Each row is where one point has got to under a steady rotation. How many ticks took it there?
The counts run from 0 to 377.
[158  77 103  95 152 109 133 159 113 150  80 117 145 156 135 135 131 142
 105 108 134 136 146 140 120  86 149 125 163 137 147 115 167 107 151 162
 158 170 136  89 160 151 153  97 138 174 121  82 110 185 124 167  96 115
 169 142 142 114]  11
[110  94 127 141 102 112 177 118 126 167 115 102 123 143 135 136 156  94
 140 136  70 170 132 116  95  91 112 138 119  98 149 165 116 108 152 129
  80 149 117 178 108 163 124 144 176 123 131  84 142 109 130 138 152 140
 134 171 149 177]  214
[161 149 172  78 151 138 113 128 164 173 109 112 188 131 152  75 108 122
 154 110 123 135  94 117 123 130 114 109  62 172  95 130 185 143 165 117
 121 103 169 140  91 151 137 128 131 184 139 130 113 128 101 163  92 135
 128 125 126 118]  122
[ 92 126  85 104 151 120  91 157  43 119 140 154 167 117 103 121 147 164
 101 119 125 133 177 126 110 121 147 137 140 134 106 101 119 121 133 135
 149 177 141 121  76 119 129  79 153 159 125 103 111 181 138 129 110 104
 129 124 172  99]  4
[153 129 127 116 141 107  87 146 111 137  98 182 116 168 126 112 159 157
 115  88 122 180 176 163  79 111 133 118 130 137 124 125 155 113 104 163
 144 171 157  90 134 165 202 120 134 124  96 116 121 132 137 148 141 127
 145 129 144 108]  241
[163 140 101 157 139  95 100 139  87 145 100 157 151 149 116  90 169  83
 103 121 134 186 150 130 120 136 135 137 144  90 147  91  96 109 123 135
 169 176 148  86 202 136 116 109 102 107 141 146 131 147 130 129 144 111
 156 168 136 110]  165
[134  93  76  74 158 151 122 136 108  92 121 156 123 112 116 119  68 158
 174 109 103 119 125  89 131 117  95 164 103 147 120 150 142 104 151 162
 132 158 133 100 154 135 138 135 123 200 118 126 113 101 131  66 103  89
 138 102 166 149]  189
[108  98 120 104 113 116 102 174 168 146 149 139 119  80 102 148 122 137
 160 112 135 145 137 128 147 154  84 155 122 130 110 163  91 118 146 176
  99 173  98 166 132  86 196 131 144 124 116 130 137  73 133 133 109 183
 105 130 170 129]  375
[174 100 134  96 156 119 105 132 132 137 146 172 120 155 106  96 114 106
 129 103  94 183 126 105 165 171 107 154  92 140 142 134 133  73 162 119
 141 168 137 100 196 113 133 147 125 128 116 145 164  89 162 111  96 118
 145 119 162 139]  270
[129 144 134 113 161 121 114 110 134 153 126 122 143 146 107 131 161 137
 132 103  98 155 117 131  64 108 143 200 124 137 106 123  80 123 145 112
 140 173 144 100 157 101 121 104  92  61 148 132 121 131 165 111 108  71
 139  93 120 119]  365
[162 152 109 125 156 133  91 101 108 102 161 201 125 168 116  87 141 142
 171  99  97 180 144 101 135 136 129 146  77 125 119 123 190 105 114 140
 152 127 155 122 170 120 120 133 115 152 117 141 130 118 146 158  88  95
 148 146 150 171]  344
[149 147 146 154 129 125  94 141 137 106  91 149 135 124 167  95 163  83
 140 106 144 151 108 117 117 146 116 157 131 101 125  91 189  89 135 140
 165 117 118  84 188 141 129 126 110 143 131 123  92 170 100 163  97 134
 128 173 124 123]  247
[113 124  80 117 112 149 107 130 119 166 116 105 130 108 140  82 171 106
 173 127  85 143 107 126  85 113 116 145 126 115 125 169 156 143 153 127
 153 150  93 158 136 141  77 101 177 131 166  92 125 147 105 144  95 127
  98 184 157 170]  217
[117 146  88  94 148  74 107 117 145 112 140 146 135  97 110 127 119 145
 108 125 134 100 144 155 113 128 119 146 133 162 101 110  59 137 143 181
 151 162 109 150 116 101 156  74 121 161 117 129  79 159 127 134 108 104
 136 140 165  65]  78
[156 155 118 102 129 133  89 169 115 139 113 132 131  86 134 101 100 139
 105  98 157 135 119 141 118 124 103 104 148 139  96 153 200 163 139 121
 132 115 133  90 140 144 135 118 153 166  99 101  83 172  90 140  90 132
  89 156 119 124]  18
[111 134 140 114 124  84  96 113 112 126 131 139 151 128 122 122 175  93
  97 124 110 137 144 135 139 106 156 146 120 155 128  71 117 106 166 108
 119 129  90 190 115 116 106 119 156 157 120 102  90 185 124 171 115 115
 140 181 143 114]  232
[142 169 142  99 162 104 138 109 178 138 162 156 146 113 145 124  74  91
 131  82 120 130  86 129 120 144  75 138  85 150 106 131  84 133 169 138
 135 144 141 121 108 140 172 138 124 142 127 121 123 101 134 122  93 131
 124 121 154 108]  278
[154 168 118 136 135 107 171  91 148 156 146 103 169 106 141 107  82  71
 119 125 146 147 121 102 146 150  91  65  60 126 110 157 125 136 160 134
 122 107 156 142 115 166 108 140 178 149 152 134 148 103 124 141 122 168
 128 145 160 145]  199
[135 117  81 115 138 150 108 103  97 104 131 154 126 113 118  83 105 118
 153 132  91 116 113  82 127 129 107 177 107 125 142 116 131 104 161 136
 136 156 128 101 165 134 111 127 120 204 123 128 120 108 111  69 118  90
 136 124 160 158]  188
[106 188 174  96 134 133 115 125 155 122 147 160 135  86 112 129 104 118
 157  95  98 169 118 144  89 145 110 133  72 134  68 146 113 104 149 132
 107 108 139 142 107 139 141 149 124  94 120 152  96  82 132 108 140 129
 110  62 150 131]  360
[136 169 168  70 135 127  97 110 141 173  94 113 102 132 106 118 133 116
 116  78  76 155 101 178  80  90 132 147 122 178  96 155 113 101 159 104
 129 129 105 119 162 138 126 131 129  83 117 145 111 105 136  88 144  78
 125  67 123 110]  55
[146  78 111 133 133 100 154 161 121 135 125 135 140 150 156 132 138  98
  92 113 135 138 159 137 110 126 133 105 144 117 156 101 174  91 145 148
 162 166 115  96 146 150 146 121 151 172 120  63 129 180 137 171  93 141
 168 181 181 127]  12
[146  82 120  70 165 122 180 162 179 181 122  94 160 111 151  96  82 129
 115 122 148 137 122 124 115 160 102  92  84 162 119 173 161 150 179 132
 143 135 152 108 132 123 134 146 161 154 138 138 141 112 149 129  96 132
 117 103 175 118]  197
[146  91 140  94 127 143 149 114 140 153  99 112 136 141 123 149 125 112
 111 113  39 163 117 117  73 102 140 136 137 155 123 145 146  99 164 122
 105 181 121 140 105 193 163 110 147 117 129  73  96 113 126 142 102  98
 145 103 150 144]  211
[142 141 131 130 139  96 100 178  96 118 103 135 144  92 138 127 113 156
 103 103 156 161 121  95 151 118 110 178 142 107 119 139 158 158 120 104
  92 124 164  87 140 133 129 116 127 149  90 102  94 162  86 157 105 125
 107 180  66 136]  327
[113 179 152 135 150 125 131 117 146 155 107  98 161 151 149  99 129 121
 177 127 196 145 106 108 143  99 119 135  48 113 117 154 113 136 170 125
 115  77 155 131 143 105 103 165 119 145 177 145 118 153 143 142 137 156
 144 142 128 115]  45
[ 80 155 117 100 123  99 105 142  99 117 141 143  98 113 106 147 156 139
 110 121 142 153 196 182 113  80 157  98 103 129  93 142 154  97 135 172
 142 101  97 155  90 105 130 142 183 149 102 103 110 181 170 144 157 116
 123 135 177 112]  235
[124  89  74 105 160 165 148 134 122  99 139 141 126 131 133 150  71 169
 160 130 151 118 129 104 122 121 117 137  95 123 132 164 154  86 156 176
 138 159 131 100 174 101 120 135 120 163 115 117 115 125 168 102  84 121
 154  95 183 152]  190
[137 111 113 101 121 139  90 116 103 121 137 169 111 138 108 143 111 138
  84  83  89 146 152 155  97  96 147  86 141 147 104 145 158  91 125 156
 134 163  98 128 108 180 188 104 168 164  88  78 108 145 123 130 133 135
 127 124 167 118]  315
[140 115 136 104 145  82 120  99 113 112 125 115 184 101 121 123 147 105
  68 129  92 146 173 111 158 164 126 136 130 141 112  80 100  87 155 122
 138 166 126 150  99 150 138  74 171 167 150  95 114 150  86 156  94 121
 152 159 160 108]  307
[102 142 126 181 118 102 149 141 133  87  98 129 114 108 158 117 118  76
 123 125 178 144 167 129 146 138  79 129 112  79 128 140 124  91 133 184
 153 114 107  61 180 154 152 172 120 151 118 111 155 124 124 121 138 144
 137 178 151 126]  169
[141 147 109 166 127 131 108 152 145  98 121 124 121 106 141 132  90  99
  99 112 174 128  82 117 137 135  96 145 160 100 120 132 125 122 149 138
 146 126 106  78 209 118 111 113  98 130 125 121  75 192 117 133 103 148
 108 166 117 100]  172
[134 145 175 104 119 109  55  81 161 120  93 103 137 128 125 101 174  93
 100 135 120 109 153 135 148 137 116 188 125 169 126 127  79  88 152 143
 113 110  80 135 147 138 150  90 146 135 152 128 111 121  87 121 114 133
 139 156 129  79]  151
[162 158 111  98 133 109 139  93 182 158 147 101 149 132 148 108  86  91
 119  93 151 113  84 144 119 128 104 127 107 147 113 166 107 148 170 113
 158 140 128 104 191 112  94 106 111 125 147 141 129 155 146 144  86 119
 137 148 148  88]  276
[157 104 128 104 144 127 146 151 153 191 138 139 130 184 141 110  92 128
 118 130 163 154 103 100 146 111 115 109  90 138 145 181 148 141 139 121
  72 139 168 119 105 155 170 164 165 159  94 124 149  96 145 134 122 176
 153 142 157 149]  118
[105 175  86 153 132  96 159 112 143 173 122 117 121 144 123 135 160 111
 165 110 135 155 111 146  65  82 121 158 121  90 121 153  76 144 141 147
 144 174 123 143 156 125 128 124  99  62 158 134 123 148 160 144 161 140
 145 156 132 127]  60
[163 149 152  78 141 132  78 132 116 172  85 116 120 181 129  98 115 127
 140  98 159 163  90 113 173  86 110 172  92 155 152 166 138 112 162 104
 103 105 150  78 192 131 128 149 124 132 131 131 151 115 150 109 126 125
 143 112  89 126]  349
[ 99 126 136  62 132  86  94 162 102 126 110 151 118  97 110 130 153 151
 112 111 121 143 187 174 129  92 134 123 122 163 101 117 132 102 147 174
 118 119 101 181 100 124 146 136 182 178  69 115  92 165 146 148 132 103
  98 132 150 106]  234
[117 117 120 105 133 140 103 130 126 124 161 174  89 147 110  92 152 134
 148 138 106 172 144 117 116 139 130 142  69 128 123 160 202  90 127 141
 118 107  96 123 155 119  98 181 175 153  88 114 131 106 172 119 120 107
 122 143 180 191]  35
[112 166 136 138  98  73 111 113 130 117 117 150 110 119 100 139 131 126
 111 132 148 146 150 139 147  92 123 150 124 123 115 107  56 105 126 164
  78 122 105 195 110 140 175 138 137 147  97 134  85 138 124 152 170 148
 159 155 142 108]  155
[126 103 178  86 128 141  72 130 134 146  75  94 165 124 132 100 175 130
 111 126 144 131 158 107 127 133 142 159 106 178 107 127 133 103 133 140
  89 118 126 114  73 132 184 109 171 145 158 101 120 111 101 132  88 145
 151 118 142  99]  226
